The same turns and mirrors carry the whole set onto itself, and each row onto the other rows of its family. Which rows share a family with each named row? Give them in list order.
These 32 rows form 4 families of 8 rows each.
Q800: [-23  -7   4 -18  14  -3   4  50 -43   9  -8  36]
Q734: [  7 -23  -3   9 -41  54  15   9 -17  20   5  17]
Q981: [ 17   2  10  -1  31 -45 -13 -14   4 -12 -20  13]
Q340: [ 58   5 -24 -19  10 -26   0  40 -29  13 -10  17]
Q48: [ 17 -41 -11  -6 -40  41  14   6 -25  19  -2  12]
Q32: [-17 -28  12 -25  21   1   5  47 -43  -2 -27  27]
Q625: [-34 -14 -41  -8 -15   4  28   5  18   6 -17   3]
Q725: [  4 -24   3   8  44  37  -3  12 -21   6  23  -1]
Q35: [ 39   3 -46  22   5  42  26  13  -7  -4 -22 -15]
Q726: [-14  -9  15 -18  32  -8  21  50 -12 -10 -40  29]
Q529: [ -7 -20 -22  30  24  34  -4   1  -1 -15  26   4]
Q251: [  2 -20  20  -4  17 -10  24  51 -41   1 -11  44]
Q687: [ 57   9 -26   4   7   3 -21  20 -38  13  15  13]
Q2: [-35 -18 -16 -11 -27  -4  16  -1  18  -9 -43  10]
Q591: [ 14   8  -4   4  21 -32  -9 -24  26   4  -5  -8]
Q824: [ 36   9 -41  25  -4  20   9 -12  -3 -12 -41 -25]
Q467: [ 44  11  26   4 -29   8  22  31 -19   8 -53  24]
Q366: [ 20 -35   9 -24 -35  24   8  26 -20  36   8  15]
Q250: [-37   0 -10  13 -21 -20  26   3  13   4 -36  -7]
Q365: [ 31  30 -41  27 -17  10  13  -6   2  -2 -34 -15]
Q623: [ 45  -2 -19   4   8  -6  -1  39 -58  25  10   2]
Q769: [  9 -27 -16   5 -36  43  -6  30 -25  21  13  -4]
Q55: [ 33   1  38   4 -17  11  19  10  20   2 -54   1]
Q23: [ 25   7 -36  44  -6  13  35 -11   6 -11 -23  -8]
Q3: [-19 -26 -15  16  41  24   3 -14 -23  -6  10  -4]
Q606: [ 20  20  21  11  33 -34 -15  -3   3 -11 -14  21]
Q273: [-24   0 -20  25  43  24  10  -3 -18  -6  13   5]
Q160: [-38  -1   0  -4 -31  -5   9   4  20   2 -30  20]
Q942: [ 42  -4  36   3 -22  -6   2  35   3  -9 -43  29]
Q520: [ 58  -8 -32  -8  14  -4 -19  23 -45   2   2  11]
Q171: [  8  16  16   6  13 -43 -24  12  13  -9 -26  -2]
Q551: [ 48  -7  31  -4 -24   1  15  16 -18   4 -59  12]

The rest of the family of Q800: Q734, Q687, Q467, Q365, Q606, Q273, Q160
The rest of the family of Q250: Q529, Q251, Q623, Q769, Q23, Q942, Q171

The same turns and mirrors carry the whole set onto itself, and each row onto the other rows of its family. Which rows share a family with each named row? Give them in list order.
These 32 rows form 4 families of 8 rows each.
Q804: [ 16   4  15  13 -12  14  60   3 -22  12]
Q411: [ 28  21   2  34 -23   7  21   0 -33  31]
Q62: [ 28  -1  20  22   3   2  54  -3 -32  23]
Q320: [ 21  -3  25  21  -1 -16  56 -14 -29  18]
Q573: [  2  17 -36   1  -3 -23 -10  -7   6  50]
Q992: [ 14  -8  33   0 -18   5 -15  28 -43 -11]
Q768: [  2  13 -40  -7  13 -16  47  -4  12  31]
Q299: [ 35   1  16  21   3   8  56  -8 -12  26]
Q43: [ 11 -29  43 -16  16  -4  14  24 -36 -16]
Q50: [ 14   7 -33   1  33 -27  36  -9   5  38]
Q593: [  8 -15  38  -5 -27   4 -21  21 -34   4]
Q894: [ -3  -4 -16 -32  11 -26 -41  26 -12  -5]
Q574: [-16 -13 -20 -48  24 -24   7  21   8  -8]
Q766: [ 23 -25  46 -14  10   6  20  20 -25 -15]
Q880: [ 44  21   2  28 -20  11  22 -12 -11  20]
Q449: [-10 -11  -9 -33   1 -24 -44  19  -4  10]
Q108: [ 31  -6  38  -3 -18  11 -11  17 -26 -22]
Q136: [  0 -24  32 -29   0   6  21  30 -26 -26]
Q861: [ 13  -4  -8 -35   9 -21 -39  19   7 -18]
Q511: [ -7 -23  -6 -39  35 -47   1   5  -1  -5]
Q727: [  7  -2  29 -11 -21   3 -12  28 -38 -24]
Q973: [ 23  23 -41  -2   6 -19  -4 -10  21  26]
Q87: [ -4 -21 -12 -41  42 -34  -2  20  -2  -4]
Q224: [ 19  11   8  27 -31   5  11  -4 -24  43]
Q25: [  5   4 -25  -1  23 -41  41 -20   2  32]
Q65: [ 24  22   8  27 -31  10  28   1 -31  14]
Q653: [  6 -30  44 -17   8 -20  18  11 -35 -21]
Q628: [ 18   7 -34  -9  33 -22  30  -9  20  33]
Q579: [  8  24 -47   2   7 -24  -7  -2   2  38]
Q495: [  4 -22  -2 -42  40 -23  -5  20   8  -9]
Q589: [  7  32 -48   4  -5 -18   9  -3   4  30]
Q832: [ -8   6 -26 -37   4 -24 -30  24  -2  -7]

The rest of the family of Q973: Q804, Q768, Q574, Q880, Q108, Q136, Q861
The rest of the family of Q628: Q299, Q766, Q727, Q65, Q495, Q589, Q832
The rest of the family of Q579: Q411, Q62, Q992, Q43, Q50, Q894, Q87

The same turns and mirrors carry the whole set onto itself, and each row onto the other rows of its family. Which rows share a family with each named row? Give them in list order.
These 40 rows form 8 families of 5 rows each.
Q322: [  1  55  65  -4 -21 -10  -6  -1 -20  28 -44  -3 -16 -24  46 -29]
Q297: [ -3  53   7 -39 -10   6 -17  10  22  -7 -62  12  -9 -50  24  -5]
Q554: [-16   9  42  16 -59 -13 -15  19 -22  22 -16  12  27  17  -9  56]
Q360: [-23 -15   7 -11 -38   7  18  23  45  -8 -43 -10 -22   0  19  49]
Q577: [ -7  -1   7  32 -40  -9   2  17 -19   9 -59  -3  45  36   9  40]
Q619: [-10  -7  15  23 -68   8   2  -5 -23  -2 -34 -11  58  -4  21  23]
Q962: [  4   5 -11   1 -47  -6   1   9  11 -15 -59  19  61   1   7  16]
Q390: [-25  56  66 -11 -23  -7 -29  18 -18  37 -22   6 -26 -26  11  33]
Q46: [-20  56  51  -4 -23  13 -17  -5 -23  20 -42 -17  -2 -52  48 -10]
Q145: [-13   0  19 -14 -58   1 -19  19  -3   5 -11   7  -8  -3 -17  66]
Q101: [ 14  65  45 -22   7  10   3  32  -9  12 -38   9 -20 -24  57   3]
Q780: [  8  51  61  47 -40 -12  -1  15 -13  16 -58 -11  35  26  28   9]
Q431: [  4  80  66  12 -14  -3 -13  16  -1  17 -59 -17 -21 -14  37  -2]
Q351: [-16  48  47  35 -10 -15  -9  16 -31  36 -70  -3  29  18  33  10]
Q235: [ 26  -6 -11 -20 -38  15  18  34   5 -27 -24  10   9   8  22  44]
Q368: [  6  30  27 -40 -31   5  -8  -1   6  -1 -35  -9 -51 -42  28  -7]
Q279: [ -1  41  28  19 -27 -15  -3   9  -7  12 -67  22  69   0  26  -8]
Q778: [ 14 -18  13  11 -71 -10  13   0 -11  -4 -32   1  35  21  12  14]
Q298: [ 22   8  20  17 -36   0  23  33 -19  -3 -33  17  51  30  36  28]
Q859: [-19  29  34 -31 -37   3 -29  19  -2  12 -15   2 -40 -29  -5  53]
Q919: [-34  48  65  10  -4  -5   9  22  20  35 -57  -7 -21 -10  52  10]
Q816: [-18  67  42  -6   9  -2 -20  15 -13  29 -68 -10 -29 -22  37   7]
Q911: [-17  37  52  31 -42   2  -5  -5 -37  24 -43  -9  48 -17  44  -4]
Q556: [-22  44  71  18 -37 -16 -22  18 -32  42 -23  12  15   4   9  34]
Q29: [-30  23  59  38 -25 -15  21  23  12  35 -57  -2  25  23  44  19]
Q382: [-16  28  14 -34 -36  26 -16  -5   0 -10 -34 -21 -26 -61  30  12]
Q716: [ 20  29   6 -45 -12  21   5  32  10 -18 -28   4 -33 -25  36  27]
Q85: [  5  24  57  28 -47 -21   7  -1 -31  27 -42   3  37  14  36 -16]
Q455: [  3  13 -23 -34 -36   8  -8   9  30 -26 -56  13  14 -30   6  17]
Q255: [ 14  52  54  16  -9  -2  12  32 -27  21 -41  16  32  11  56   3]
Q67: [ 17   6  18  32 -65  -3   5  16   4 -14 -47 -13  33  34   4  38]
Q73: [-10  30  -3 -34  -9  12 -16  14  11  -5 -57 -15 -50 -27  14  33]
Q168: [ -4 -12 -23 -11 -38   7  -4  16   7 -17 -51 -11  -4   9  -2  54]
Q841: [-25 -16  23  26 -46  -7  26  22  25   8 -48  -3  24  29  23  43]
Q381: [  9  54  27 -23 -25  12 -16  15  25 -13 -50 -24 -54 -29  18  20]
Q950: [ 18   7  -3 -11 -54  12  -3  17  28 -34 -42 -21 -21   0  -3  45]
Q418: [ -8 -13 -10 -18 -65  23  -4  -4  -1 -23 -29 -18  11 -32  12  33]
Q944: [-30  25  31 -21 -12   8   8  21  42   9 -49 -12 -50 -24  37  28]
Q828: [ 15 -15  -4 -32 -61   4   5   0  11 -21 -27  -7 -21 -13   6  17]
Q976: [ -7  69  37  -5  -6  -7 -14   8   1  17 -70  17  25 -32  37 -21]

The rest of the family of Q919: Q360, Q29, Q841, Q944
The rest of the family of Q145: Q554, Q390, Q859, Q556
The rest of the family of Q279: Q297, Q962, Q455, Q976
The rest of the family of Q101: Q235, Q298, Q716, Q255
The rest of the family of Q368: Q322, Q778, Q85, Q828
The rest of the family of Q351: Q577, Q816, Q73, Q168

